Each named turn below is shown by a few rows before and after it. Which turns, in which order, take the first row of each later pair to the second? The first pair is answered.
turn K:
[-23  25  34  -2 -12 -90 -39 -50 -54   2 -59  -6  16 -59 -30 -58   4  -7
  27 -19 -30 -52 -54 -15  34 -20] => [-21  31  33  -6  -5 -89 -35 -43 -51   2 -66   0  12 -60 -28 -61   4  -4
  21 -21 -31 -45 -49 -17  34 -26]
[-40  44  15  -1 -29   6  11   3   2 -20  -1 -29   3  -2 -60  -6   9   4
  21  40  22  16  35  23   1  -1] => [-15  16   5  13 -25  10   8   5 -26 -14  -7 -30  16 -14 -44  -9 -11   5
  42  56  33  -4  15  23  -4  31]
[ 12  12  21 -23  18 -16 -12   2  10  10 -43  15   2  16 -12 -10  -5  55
 -32 -10 -17  11   2  -1   8  -9] => [-22  30  26 -13  -7 -15  -5 -21  40   6  -9 -10 -10  24 -31   2  22  33
 -11 -18 -15  18   0  11  13 -22]
[ 23 -22  15 -10  24  -2 -14  21 -17 -28 -46  49  23 -31   1  -5 -32  24
  -9  -6   4 -17 -52 -42  29  12] => [ -7  15  32 -26  10  -8  -7  21  26 -32 -29  50   2 -12 -18  -1   4  19
 -38 -32  -6  10 -23 -41  36 -39]
turn R:
[ 30 -16  -4  -3   6   8 -16  29 -33  10 -37  21   4 -12  23 -19 -27  12
 -17   4 -11  -2  -4 -16   1   3] => [ 16   3  -5 -21 -17  17  -1  50  -3 -15  -4  25   1 -10  16  -8 -24   4
 -25 -15  -1  -7  -4 -17  10 -24]
[ 64 -27  -8  11  60   7  16  48 -58  -2   0 -25  36   5  -8 -25 -37 -37
  -7  34  31   6  30 -12 -28  32] => [ 57 -19 -18 -13  36  19  30  82 -36 -29  30  -7  36  -5  -2  -9 -45 -41
 -22  14  43  -8  23 -23 -17   3]
[ -9  28 -11 -15 -20  11  16  35  36 -25  45  -8  -9  15 -20 -10  28 -26
 -26  -3   1  30  59  -4  -8 -64] => [-11  20  -1  11   4  -9  -2  -6  22  10  22 -37 -10  28 -31 -22  47 -27
  -8  13 -11  47  70  14 -27 -39]
[-10  23  25   0  19  -7 -17  -3  12   4 -29  10 -14 -14   4 -26  11  19
 -26 -20 -19   7  -6 -10   5 -13] => [-10  22  25  -3  20  -8 -19  -5  12   3 -31  13 -14 -20   6 -26   9  24
 -31 -18 -20   4  -6 -13   7 -11]
turn D:
[ 18 -25 -34  14   4  42  37  50   5 -26  49  -4   8  15 -10  20  -8 -17
   4  30  35 -14  38  32 -11  26] => [ -8  18  -5 -12   6  27  30  45  33 -24  34   7  -6  35 -15   9  23  -7
 -44  -7   3  15  65  23   0 -26]
[ 26 -12 -21  21  -1 -19 -24  28 -20  32 -16  20  -5   7  17 -36   9   0
 -26 -15 -32  31  53   5 -33  -3] => [ 30 -16 -16  32   5 -20 -24  15 -24  35 -24  14  -3   5  13 -31   6   5
 -11  -8 -33  31  45   9 -34  12]
[-10  -2 -25  19 -22  17  15 -17  11  -1  40 -23   3  24 -28  -1  23 -45
  17  15  26   3  23  17 -22 -22] => [-17   7 -16  13 -22   7  11 -25  20   4  34 -20  -5  26 -32  -4  31 -42
  -1   5  15  17  32  15 -17 -38]
turn W:
[ 15  12  10  10 -11  52  26  37  37 -26  39  31   5 -73  13  -7 -39  25
  19 -33  34  -4   0 -16 -33 -46] => [  8  28  51   4   7  18  17   5  61 -13  -1  41  -4 -66  -3   4 -26  62
  13 -57   9   2 -31   6 -12 -41]
[-22  37 -45  17  33 -15   2   7  -8  24  12   4   3   1 -12 -41  56 -14
  -7  -8   0   4   5  27 -45  24] => [-24  41 -40  13  34 -18  -2   6  -5  22  14   5   1   5 -15 -41  60 -12
 -13  -8  -5   8   5  29 -46  18]
[  3  16 -11 -37 -42  34  13  29  15 -33  72  -5   7  -7   6  12  -7 -29
  -7 -21  22  -9  11 -36  12 -42] => [ -5  36  52 -44  -7 -19   6 -29  47 -11  -4   3 -14   6 -20  31   5  24
  -8 -50 -13  -6 -41  -1  44 -16]
[ 31 -22   1  20  -1   9   0  31  20 -39   4  19  31 -28  17  42 -15   6
  20  -8  15 -46  -8 -27   3  22] => [ 17   0  12   3 -11   6  -1  45  37 -49   9  26  22 -24  11  42  -1   8
  -4 -31   8 -30   9 -41  10 -13]
turn F:
[  10    7   26  -24   40  -47   17   28  -13   18 -118   54  -18   42
  -19  -20   28   42  -40    1  -38   -2   63   20  -14   -8] => [ 32 -42 -51   6   4  15  33  74 -70  -5 -35  30  13  14   2 -27  -5 -27
  -5  57  14 -22  92   0 -54   8]
[ -5  18  -4 -16   2  11   6  26  27 -26  14  10   5   2   0  23   4   1
 -11  -9   1  -1   8  -8   2 -44] => [ -7   7 -16 -13  -9  17   6  27  21 -30  22   7  11  -7   6  28  -6  -9
   5  -3   8  -8  -4 -15   1 -31]
[ 19  -2  19 -25  19  28   7  13  11 -18   4  11  17  11  12   0 -48  40
   2   8 -17 -24 -25  11  32  20] => [ 23   4  23 -32  27  18   5  22  19 -11  -3  16  12  22   3  -2 -34  43
 -20   6 -26   1   7  20  24   1]
[ 17  28  -5  28   9  50   4  20  13  -5  71  27  50  51 -17  25   9 -24
 -17  38 -15  28  33  21 -23 -20] => [  6   7  -6  37 -14  54   2  -1   2 -14  75  19  45  14   1  54 -24 -24
  39  29  -3 -21 -50   9  -2  18]
Then:
Each pair is 2 to 3 turns apart.
[ 31 -24 -19  23  20  22  -6   7 -40  11   9  -9  37 -10  10   6  -5 -15
  18  24   2   0  19  27 -31  32] => [ 31 -27 -17   3  11  30  -7  21 -43  -2  -6  11  35 -26  25   4 -29   0
  15  11   0 -18 -13   8 -17  27]
K then F
[  2   9  32  -5  38 -35  13   0  32  10 -11   6   0  17 -21   1   1  33
  -4  -5  -7  14  11  54  -6   3] => [  1  -8  22  13  32 -34  19 -18  23  11   0 -11   5  12 -21   5  -7  22
  24   9  -1   5  -6  62 -10  29]
K then K
[ 41 -12  10   3  17 -34  -8   9 -27  17 -42  27   1 -15   8  -4 -36  49
 -14   9  13 -42 -39   5  -4  36] => [ 36  16  14 -26  10 -28   9  47  12 -10 -16  47  -2   0  -5   8 -20  54
 -61 -11  11 -32  -3   4   4 -21]
R then F
[-16 -16 -24  -7 -34   5 -15  18 -36  -7 -11  45  36  -5   7  -4 -19  -4
 -25  26  -2  -3  41 -63  -2 -35] => [-28   4  14 -22 -24 -26 -22 -16 -12  -1 -50  53  21  -6   2   5 -14  28
 -24  -5 -30 -13  -4 -61  24 -25]
F then F
[ 44 -20  -5 -11  24   3   3   5 -12  -1 -45  31  14 -27  35   5 -38  35
  -8   2   4 -43 -53  15   3  39] => [ 15  32  -3 -43  -3   9  28  44  45 -33  16  34  -1   3   8  14  -2  16
 -51 -23   7 -16   8  20  14 -43]
R then K then F
[ 13  -9  17 -24  12  25  19  58  -4   2 -20  -2  19 -15  -4 -37 -49  -6
  13  19   3  -8 -43 -20   6  44] => [ -3  20  13 -31  13  27  25  75  23   2  10  -9  13  18 -24 -43 -13 -27
 -17  19  -2  29  28 -15 -10  -7]
F then K then F
[ 39 -28  26  38  59 -22 -32 -60  22  31  18 -26 -10  36 -55  22  48 -11
  18  -3 -25  42  -4  16 -17   3] => [ 34 -54   2  44  25  -1 -25 -59  -4  13  40 -36  -5   8 -31  33  16 -29
  66   5  -3   5 -49  -8 -13  29]
W then F
[-13  47  40  -1  20 -10 -29 -43   7  -8  -1  -4  -3  13 -19 -18  24 -13
 -53 -29  -4  41  32 -16   6 -14] => [-25  45  54  -4   9 -18 -29 -66   2 -10 -12  -3  -9  -4 -14  -7   8  -1
 -26 -45  -8  10 -25 -26  25  11]
F then F then F
[ -9  15 -10  -4   4   6 -22   1 -39   8 -20 -22  -8  -7   0 -17 -35 -33
   7  44   8 -20 -18 -26 -23  11] => [-23  47  10 -38  -6   3 -16  22  -6  -8 -19  -2 -16  -7   1  -8 -29 -15
 -24   6  -6 -18 -20 -35   0 -26]
R then W
[ 33 -61  33  49  56  -6 -10 -20 -15   1 -13  26 -16   6   1  -3   1  46
 -10 -43  -4 -48 -20 -14 -16  26] => [ 15 -59  24  74  40  -3   1 -40 -12  -2  16  -6 -14  16 -12   5  17  17
  21 -27  13 -50 -16   7 -28  34]
K then K then W
[  1  16  21 -22  33  12 -20  12 -23  28 -44  -8 -18  40   0 -30  36  -1
 -39  -1 -32  51  81  10 -25 -29] => [ 21   5   5 -40  31  28 -23  52 -41  10 -53  19  -7  18  25 -34  -2  14
 -55  -4 -25  30  64 -15 -17 -33]
R then R
[  0  20 -36  26  27 -21  38  10  37 -13  31   5   6  44   5  21  15  -2
  14  35  35  16  28  83 -24 -12] => [-11  19 -60  14  -1   9  31  39   9 -33  60   8   7  27  30  -1   4 -28
   2  30  39  16  44  42 -29 -46]
R then F then W
[ 11 -30  37  25  26 -26 -16 -18 -22  29 -54   2  -8  12   4 -21 -22  39
  12  -5 -14 -11 -52  -6  22  54] => [ -1 -31  26  12  -5 -11 -19  -5 -30  12 -33   5 -10  -8  20 -17 -43  24
  18 -22  -6 -28 -74 -39  30  35]
W then F
[-31  22   5 -14 -36  14  21  18  51 -31  35   1  -6  -6  -9  21  12 -14
  -9 -15  14 -21 -14   3  29 -21] => [-23   9  15  -1 -19   1  22  -5  49 -16  14  -2  -1 -12 -14  35   0   5
  16  -4  16 -42 -46  22  34  16]
W then D
[ -2   6 -20 -12   5  10  19  50  13 -13  38  11 -13  11 -17   0  26  -8
 -29   0  -5   4  40  12  -4 -27] => [  0 -32 -30  28   6   5   7   6 -34   5  33 -19  -6 -14  -7  -9   9 -23
  34  32   5 -13  -4  14 -15  32]
R then R then F
[ 22  13  28  19  11 -33   4 -10  18  39 -44  16 -10  15 -10 -34   2  16
  -1 -11 -16   9   0  31   9  -9] => [ 37   8  17  -2   2 -17  10  28  11  23 -44  41   3  -3  10 -31 -21  22
 -17 -22 -14 -12 -15   9  20 -21]
R then R
[-14  41  60 -48  23 -38 -22   1  -8  17 -54  37 -26  28 -17  -2   2  -6
  -7 -15 -19  16   9   0  23   9] => [ 15  17   9 -41  23  -7 -14  51 -45   9  -9  31  -4  26  -4 -21 -10 -44
 -21  27   7  27  68 -11 -19   1]
R then F
[ 70 -44 -23   4  32   3 -11  -3 -17  39 -49   8  52   0   2 -16 -56  20
  -9  26  -5  -7  43  36 -18  51] => [ 46 -25 -49 -26 -12  38  -5  51  -8   1   9  18  48  -2  13 -28 -57 -11
 -43   0   5   1  80 -11 -21 -11]
F then W
[ -8  16  22  18  34 -19 -40 -35 -30  31 -53  -5 -17  21  -5 -50  29  -2
 -28   8 -35  40  53 -12 -24  -9] => [ -2  10   7 -20   7   8 -41  13 -42   1 -44  29 -10  -8  30 -57  -5   4
 -56 -14 -34  28  45 -57  -8 -39]
R then F then W
[ 50 -54  -7  16 -12  17  22  -6 -30 -22 -31  41  22 -31  28   5 -59   1
  35   7  34 -42 -91 -20  30  43] => [ 12   0  15 -34 -42  21  18  15  13 -47 -19  65  -2 -26  27   1 -40   4
 -19 -51  14 -24 -78 -58  63 -37]
W then F
[ 22 -46 -19  -6  20 -39  29  34  23  -2  21   4  38 -18  17  51  17  19
 -16   6  35 -26   0  81 -14  11] => [ 26 -50 -13  -6  33 -45  21  23  15   8   0  11  40 -18  17  46  16  32
 -22   6  28 -21   1  84 -12  19]
K then D then W
[-45  37 -23 -13 -10 -11 -17 -19 -11   8  -6   1 -50  35  -5  -6  16 -26
 -23 -21 -12  26  -2 -11 -29 -38] => [-46  14 -24   7 -10 -21 -14 -58 -25  14 -15 -18 -50  22  -9   8   6 -29
  27  -7  -3   5 -45   4 -21   8]
F then W then K
[-19  35  -4  -8 -11  -3 -11  -7   0 -27  25  26 -17  50 -12  10  13 -36
 -31 -12  -7  23  42 -45  19 -36] => [-29  19 -17  19 -24   4  -6 -29 -14 -27  47  -3 -12  44 -11  15   8 -60
  14   8   7   5  24 -36  11  -6]
F then R
[ 24 -31  -9 -18 -29  35 -56  57   0  17  19  20  19   6  -2 -44   9   9
 -25   6 -55   9  40 -27 -75 -29] => [ 21 -59   1  33 -15   7 -56 -18  -4  45   1 -19  15   3 -23 -16  14  15
  54  37 -44 -18 -26  12 -76  49]
K then W then W
[ 20 -17  -6   2  28 -14 -30  -9 -36  20 -46   7   3  -4   8 -33  -6   5
 -24  17 -16  19  14 -27  -5  13] => [-16  20 -11 -25 -15   1  -9  15   3 -16  16   5 -12   7   2 -20  10 -23
 -35 -15  -4  24  33 -35   7 -50]
W then R then K
[ 16 -27 -16  15 -34  -6  23  -7   6  -8  50 -49   6 -25 -27  30  12 -11
  18  11  41 -26 -43  17  -4   6] => [ 22 -21  13   4  -1 -33   9 -31  16   8  -4 -33   1 -25 -30  32  11  29
   7  -5  13 -24 -72  31  13  27]
F then K
[-24  32  23 -15  14 -10  24  14   5 -40  22 -34   4   1  11 -19  33 -40
  -1 -11  -2  37  28  10 -43  -5] => [ -9  11  38 -24  23 -29  11  -7 -10 -39 -31 -17   8 -24  31 -10  -5   1
  17 -25 -14   6 -50   0 -15  35]
F then K then F
